128 stands for zero in the data rows.
The rows sit near the corners of a hidden box in 2 dimensions, and corners joined by an edge are in different groups. Groups are numbered from 0 in the order they first appear among the rows asked about.
The rows in order, each followed by its group:
[ 99  86  18  54 161 160 139 117 197 137 167 114] 0
[142 174 230 179  80  94 114 133  70 127  96 119] 0
[153 116 143  85 117  81  51  51 206 121 114  71] 1
[102 111  97 137 139 183 209 198  80 141 141 172] 1
[146 168 207 165  93 112 125 129  58 126  95 122] 0
[117  97  32  86 160 170 141 128 201 136 176 149] 0
[128 152 215 182  74  97 153 121  74 114  93 118] 0
[143 133 155 103 127  91  68  56 194 122 117  76] 1
[152 129 151  83 111  78  54  37 206 124 118  71] 1
[152  91   0  79 149 180 136 123 201 124 161 150] 0
[117  93  31  72 175 160 135 114 193 135 157 158] 0
[150 118 124  79 126  97  52  55 198 130 123  74] 1
[115 164 224 161  92  95 125 138  68 123  96 110] 0
[109 129  98 169 134 183 206 212  54 137 133 188] 1
[132 107  20  89 184 165 136 127 174 145 166 149] 0
[147 120 139  98 123  88  60  51 191 129 125  75] 1
[154 129 132  93 132  92  50  55 202 128 124  82] 1
[128  94  14  73 178 168 123 119 186 138 171 142] 0
[132 154 222 170 105  94 126 140  64 119  89 107] 0
[163 130 137  91 117  83  57  46 208 126 126  82] 1
[141 111 133  92 136  87  58  51 186 117 120  74] 1
[132 159 205 163  87 103 117 132  73 125 101 115] 0
[151 167 206 183  88 116 124 144  62 132  95 125] 0
[152 135 136 105 114  98  58  70 179 136 121  84] 1
[135 161 234 177  81  89 119 138  62 123  91 109] 0
[107 121 105 160 133 173 207 201  74 130 133 181] 1
[128 179 235 177  73 105  95 135  60 143 112 103] 0
[141 118 129  89 121  88  76  64 196 118 127  81] 1
[119  78   7  67 180 182 133 129 198 140 175 154] 0
[106 137  89 169 143 185 197 201  58 136 146 186] 1
[129  73  31 104 170 158 163 126 202 114 170 150] 0
[149 125 142  94 123  89  70  58 198 125 122  79] 1
[165 121 122  91 123  95  62  50 201 120 129  82] 1
[144 132  71 171 125 174 196 192  61 130 140 191] 1
[135 163 224 165  87  94 118 131  79 119 100 113] 0
[128  92  15  90 175 165 133 135 193 137 158 154] 0
[122 155 229 176  90 100 126 134  84 125  89 112] 0
[134  77  23  79 169 172 148 131 192 128 161 143] 0
[137  81   3  65 171 158 121 109 204 137 172 141] 0
[122 170 233 166  95  93 140 119  72 120 100 112] 0
[107  67  29  84 173 168 135 142 193 131 165 151] 0
[109 168 241 161 102  89 111 131  56 138  88 125] 0
[121 150 227 172  84  97 135 149  73 118 101 124] 0
[126 129 168  89 126  81  60  65 187 135 119  73] 1
[142 125 124  84 112  84  75  54 209 131 125  77] 1
[116  88  36  74 173 162 139 121 192 135 168 151] 0
[ 92 122  96 155 147 172 210 204  58 130 140 190] 1
[128 163 218 168  98  98 108 136  65 118  98 116] 0
[142 123 136  74 136  84  32  58 184 138 121  75] 1
[145 136 160  99 114  77  63  54 203 112 117  67] 1
[109 114 112 159 153 181 204 218  67 134 138 189] 1
[142  88  15  77 159 163 141 128 171 123 157 155] 0
[ 99 127 104 163 142 178 202 206  57 134 134 193] 1
[106 127  92 169 147 170 197 200  49 129 133 177] 1
[117 152 232 166  94  94 116 128  70 119 100 108] 0
[127 170 219 166  81  99 132 115  80 117 101 106] 0
[129 157 209 173  93  93 137 120  76 113  96 113] 0
[126  93  31  85 168 169 144 137 179 125 159 153] 0
[128  87  16  81 171 158 117 128 193 135 173 155] 0
[ 94 151 251 162 102  91 130 141  75 123  98 111] 0
[109 123 102 169 134 178 189 208  77 132 129 179] 1
[131 167 238 178  77  97 127 124  68 125  94 111] 0
[129 166 224 169  85  97 120 131  73 116  95 109] 0
[118 161 213 184 105  91 146 146  56 112 101 125] 0
[ 92 124 104 163 150 172 206 204  59 128 136 185] 1
[134 177 211 164  86 115 117 148  61 121 103 120] 0
[146 100   3  92 164 176 132 136 182 148 170 152] 0
[121  94  31  83 172 158 130 120 189 135 160 148] 0
[135 175 245 181  86 101 117 131  54 125  98 109] 0
[127 125 149  85 123  92  64  54 196 132 132  80] 1
[135  87   2  83 177 162 134 137 197 134 169 143] 0
[108 129 104 159 147 175 201 212  68 126 138 188] 1
[127  83  16  86 160 170 118 130 194 138 159 135] 0
[100 120 106 156 148 169 199 201  56 132 140 181] 1
[122 161 239 175  92  84 137 143  75 127  83 113] 0
[121 143  85 167 143 184 210 202  58 134 141 197] 1
[162 114 109  89  97  76 103  30 211 105 127  72] 1
[122  98  36  94 164 168 147 137 173 133 160 142] 0
[125 127 109 171 148 173 194 198  64 123 130 182] 1
[121 168 217 164  96  94 131 115  86 122 107 111] 0
[105 155  98 156 157 187 218 187  65 134 151 197] 1
[143 123 146  86 112  87  61  58 197 110 119  65] 1
[146 165 208 183 100 105 116 149  67 121  96 119] 0
[ 91 123 108 157 150 177 201 220  62 138 142 193] 1
[153 118 135  81 117  89  75  49 203 122 124  86] 1
[111  98  24  91 170 166 154 127 189 134 164 160] 0
[105 118 114 168 142 182 188 208  54 137 134 188] 1
[101 123 128 169 140 169 206 215  55 131 127 187] 1
[150 124 147  98 115  74  64  50 204 122 128  74] 1
[142 160 213 179  85  95 121 134  60 127  95 111] 0
[111 122 107 157 140 166 206 197  75 125 139 185] 1
[157 131 137  87 124  72  59  51 200 124 128  70] 1
[113 131  89 152 143 187 201 204  71 136 144 183] 1
[146 124 153  88 115  87  60  55 206 116 123  71] 1
[129  87  35  74 180 167 122 117 198 134 155 151] 0
[136 121 133 102 129  90  91  55 178 129 120  80] 1
[129 169 227 181  87  98 121 138  66 121  92 112] 0
[118 172 234 160  85  97 125 133  62 122  93 114] 0
[116 162 220 171 109 101 141 126  70 113  94 119] 0
[159 131 139 103 112  88  56  45 201 123 119  78] 1
[140 160 214 166  90 100 125 137  62 122  98 108] 0
[151 173 206 171  76  98 112 136  68 125  98 117] 0
[143 116 137  87 120  85  62  63 204 127 133  75] 1
[129 161 221 176  87  97 137 140  67 121  96 119] 0
[136 112 137  98 119  79  87  64 185 119 127  66] 1
[153 110 134  86 138  92  63  71 190 110 117  82] 1
[153 134 144  97 127  94  46  52 189 136 125  91] 1
[132 157 217 173  97 103 136 138  66 122 102 121] 0
[151 124 144  95 134  95  36  62 201 138 114  80] 1
[130  87  24  71 172 167 117 128 192 147 163 146] 0
[103 132 112 164 132 174 181 201  70 136 133 176] 1
[109 130  88 166 132 173 196 191  81 125 135 183] 1
[130  93  24  83 163 165 120 127 184 134 160 143] 0
[140 118 149  85 128  85  68  65 188 123 116  81] 1
[120 164 219 167  85  92 129 132  65 123  96 113] 0
[158 125 121 104 123  87  76  60 194 126 127  89] 1
[162 128 154  93 127  64  82  53 178 154 106  79] 1
[ 71  83  63  79 178 163 158 136 193 125 159 145] 0
[139 177 211 175  96 112 114 148  65 124 106 104] 0
[121  85  19  80 172 165 130 123 198 137 157 137] 0
[107 125  97 158 147 171 207 189  73 124 137 188] 1
[120 148 219 157  80  87 119 121  87 110  93 101] 0
[115 128  92 169 149 185 201 217  48 134 136 187] 1
[118 127  96 176 137 177 208 215  45 126 132 183] 1
[115 153 222 163 101 102 138 138  58 128  98 115] 0
[114 138 106 167 146 168 186 205  62 126 131 183] 1
[106 134 113 167 141 187 185 201  62 141 142 182] 1
[126 168 217 178  86 105 130 148  57 131 103 112] 0
[133  86  23  84 166 159 124 127 189 130 161 146] 0
[ 90 139 136 169 132 178 203 205  52 134 131 193] 1
[ 97 132 120 164 121 167 190 199  59 135 130 177] 1
[130  95  13  73 166 176 132 144 201 138 171 159] 0
[147 106 144  89 120  86  39  66 178 129 121  66] 1
[152  89   1  87 172 182 139 146 181 140 158 150] 0
[116 169 215 175 102 102 133 145  70 112 111 120] 0
[125  94  24  81 179 153 142 135 189 130 181 148] 0
[123  87  22  90 167 157 143 115 207 134 171 151] 0
[124 122 169  72 129  75  62  48 192 131 118  77] 1
[118 142 196 162  99 102 138 154  80 137 107 120] 0
[172 112 112  91 117  93  66  45 217 115 134  76] 1
[123  95  12  73 171 168 117 120 188 139 156 151] 0
[119 128  81 167 141 184 191 209  60 137 149 185] 1
